One turn moves every row onto another: examples first, then more rows asked:
kis: [ 1.60 -1.65  1.44  0.98 -1.79  0.12 -1.65 -0.03  1.07  0.22 -1.12  0.33
 -0.53 -1.14 -2.36  0.92  0.74  1.78 -0.10 -0.46  1.67 -1.23 -0.48  0.14
  1.86 -1.24 -0.73  0.55]
zodo: [ 0.73  1.11  0.63  0.54 -0.82  2.44  1.59  1.26  1.77 -0.42  1.76 -0.37
 -0.28 -0.25 -0.81  1.54  1.37  1.36 -0.04 -0.79  0.89 -0.34 -0.13 -0.69
  0.36 -0.70  0.36  1.69]
Dozan: [-0.51  0.86  0.14  0.38 -0.10 -0.72 -0.62  1.41  1.47  0.70  0.00 -1.42
 -0.92 -1.46 -3.19 -0.56  1.00  0.94  0.12  0.61  0.84  0.03  0.70  0.01
  0.12 -1.05 -0.57  1.44]
bosub: [ 2.74  0.54  0.52  0.69 -3.32  0.51  0.28  1.50  1.03  0.45  0.49  0.35
 -0.32 -0.53 -1.02 -0.64  1.70  0.19 -0.12 -1.97  1.23  0.31 -0.57  0.49
  2.82  1.34  0.71 -0.31]
fenu: [ 2.34  1.55  1.70 -1.07 -0.78 -0.18 -0.81  0.77 -0.71  1.74 -0.56 -1.01
 -0.15 -1.61  0.03  1.03  0.17 -0.20 -1.79 -2.91  0.92 -0.03  0.07 -0.26
  1.56  0.69  0.71  0.15]
Fazo: [ 0.99  2.07  0.16  0.55 -0.60  2.02  1.18  1.48  1.97  0.06  0.88 -0.31
  0.07  0.14 -1.22  0.89  0.82  1.18 -1.45 -0.67  1.53 -0.44  0.31 -1.32
  0.52 -0.33  0.36  2.34]
Rotig: [ 2.35 -0.38 -0.97  1.83 -1.48  1.41 -1.10 -0.22  0.95  0.36  1.53 -0.43
  0.30 -1.29 -1.23 -0.44  2.28  0.43  0.65  0.34  0.05 -0.82 -0.91 -0.14
  1.23  0.74  1.13  0.60]
vofe: [ 1.22  0.57  0.24  0.20 -1.37 -0.54 -0.15  1.04 -0.58  2.18 -1.12  0.61
 -1.04  0.60 -2.31 -0.94  0.44  0.57 -0.61 -2.21  0.15 -0.14  2.09 -0.33
  1.54  0.96 -0.70  0.56]
zam: [ 2.18  0.50 -0.40  1.84 -1.16 -0.04 -0.15  0.61  0.08  2.61 -0.96  0.76
  0.19  1.44 -1.21 -0.88  0.72  0.28 -0.34 -0.04 -0.19 -0.41  0.73 -0.22
  0.86  1.39  0.35  0.88]
Did: [ 0.63  0.19  0.17  1.18  0.11 -0.68  1.05  0.62 -0.04  1.94  0.28 -1.11
 -1.88  0.69 -0.44  1.57  0.77  1.11 -0.23 -0.36 -0.14 -0.69  1.31 -0.17
  0.28 -0.46 -1.11  0.25]
Tuker: [ 1.09  2.60  0.36  0.93 -0.17  1.77  0.50  1.60  2.02  0.13  0.35 -0.02
  0.37 -0.20 -1.86  0.38  0.33  0.53 -1.79 -0.89  1.12 -0.25  0.22 -0.63
  0.46 -0.43  0.56  2.54]
Lutis: [ 0.59  1.07  2.11 -1.06 -0.21 -0.84  1.03  1.97  1.32  0.83  0.32 -2.34
 -0.32 -2.02 -0.63  1.04  0.71  0.21  0.53  0.28  1.14  0.47  0.03  0.39
  1.00 -0.82  0.26  1.04]
Big: [-0.22  1.61  0.93 -0.83 -0.14 -1.32 -0.52  1.80  0.72  0.91  0.08 -1.76
 -1.38 -2.01 -2.48  0.18  0.24  0.37 -0.97 -1.14  1.79  0.39  0.63  0.31
  0.91 -0.06 -0.46  0.58]
dor: [ 1.10  1.17  0.09  0.72 -0.66  2.23  1.71  1.16  1.69 -0.47  1.68 -0.18
 -0.57 -0.65 -0.93  1.31  1.49  1.44 -0.25 -0.64  0.76 -0.39  0.83 -1.24
  0.57 -0.80  0.26  1.74]
dolot: [ 1.51 -1.34  1.36  0.37 -2.05 -0.36 -1.37  0.49  0.82 -0.61 -0.45  0.29
 -0.43 -1.17 -2.43  1.00  1.56  1.85 -0.31 -0.86  1.36 -0.76 -0.77  0.27
  1.87 -1.54 -0.95  0.07]
Desev: [ 2.35 -1.43  0.74  1.19 -1.28 -0.22 -1.57 -0.42  0.57  0.98 -1.23  0.81
  0.40 -0.30 -2.56  0.49  0.67  1.66 -0.23  0.45  1.23 -1.64  0.08 -0.28
  1.88 -0.35 -0.64  1.19]
futu: [ 0.95  0.08  1.84  0.64 -1.41 -0.21  1.41  2.02  1.03  0.91 -1.11 -0.16
 -0.99  1.04 -2.31  0.61  1.36  1.15  0.79 -0.60  0.79  0.54  1.71 -0.26
  1.82 -0.59 -1.13  1.28]
kep: [ 1.95 -0.03  0.94  0.22  0.34 -1.39 -1.35  0.30  0.58  1.56  0.04 -2.12
  0.46 -1.84 -0.38  0.57  0.84  0.18 -0.08  0.75  0.62 -1.18 -1.30  1.27
  1.01 -0.40  0.82  0.79]
lukim: [ 2.98  0.80  1.60 -0.87 -0.49  0.21 -0.35 -0.01 -1.30  1.88  0.10 -0.35
  0.58 -1.05  0.33  1.86  0.43  0.11 -0.80 -2.32  0.08 -0.59  0.02 -0.23
  1.47  1.04  0.75  0.25]
fufum: [ 1.99  1.75 -0.37  1.22 -0.67 -0.15  1.19  1.49  0.15  1.90  0.53 -0.39
 -0.48  1.18 -0.01 -0.55  1.36 -0.22 -0.19 -0.93 -0.74  0.46  1.24  0.11
  0.92  1.14  0.43  0.47]
Niluz: [ 3.27  0.68  1.16 -0.55  0.08  0.28 -0.50 -0.25 -1.11  1.52 -0.45 -0.50
  0.66 -0.41  0.90  1.78  0.97  0.50  0.03 -1.83 -0.34 -0.62  0.57 -0.43
  1.37  0.75  0.78  0.42]
sukol: [ 0.93  0.28  1.05 -0.89 -0.06  0.68 -1.38  0.36  0.68  1.23  0.04 -1.25
  1.09 -2.86 -2.59 -0.51  0.49  0.26  0.39  0.54  0.95 -0.62  0.18 -0.80
  0.73  0.09  1.05  2.39]
rak: [ 1.71  1.50 -1.16  0.14 -1.61  1.71 -0.69  0.41  0.06  0.23  1.40  0.55
  0.00 -1.65 -1.36 -0.92  1.33  0.18 -0.60 -2.18 -0.17  0.14  0.62 -1.12
  0.90  1.30  0.88  0.27]
lebi: [ 2.05 -1.47  1.45  1.21 -1.49 -0.04 -1.88  0.18  0.76  1.39 -1.65  0.45
  0.38 -0.18 -2.54  0.33  0.64  1.34  0.02  0.33  0.99 -1.32 -0.18 -0.34
  1.82 -0.62 -0.60  1.32]
lif: [ 2.45 -0.84  0.85 -0.49 -1.86 -0.35 -1.07  0.53  0.02  0.37  0.13 -0.80
  0.37 -2.44 -1.39 -0.73  2.13 -0.08  1.77 -0.85 -0.19  0.13 -0.18  0.54
  2.60  0.67  0.83 -0.07]
feror: [ 2.17  1.57  1.27 -1.21 -0.69 -0.42 -0.58  0.45 -0.75  1.40  0.04 -1.03
  0.11 -1.34  0.01  1.11  0.22 -0.09 -1.53 -2.76  1.05 -0.14 -0.47  0.48
  1.39  1.17  0.81 -0.18]
Dol: [ 2.13 -0.85  0.78  0.04 -1.75  1.17  0.48  0.47  0.88 -0.10  1.61 -1.26
  0.06 -2.20 -0.55  0.22  2.47  0.48  2.01 -0.32 -0.29 -0.37 -0.12 -0.19
  1.97 -0.40  0.82  0.68]

kep goes to futu
kis goes to Fazo
Niluz goes to dolot
Where do these go?
bosub goes to sukol
Desev goes to zodo
Lutis goes to vofe
fufum goes to lif
dor goes to feror
Big goes to zam

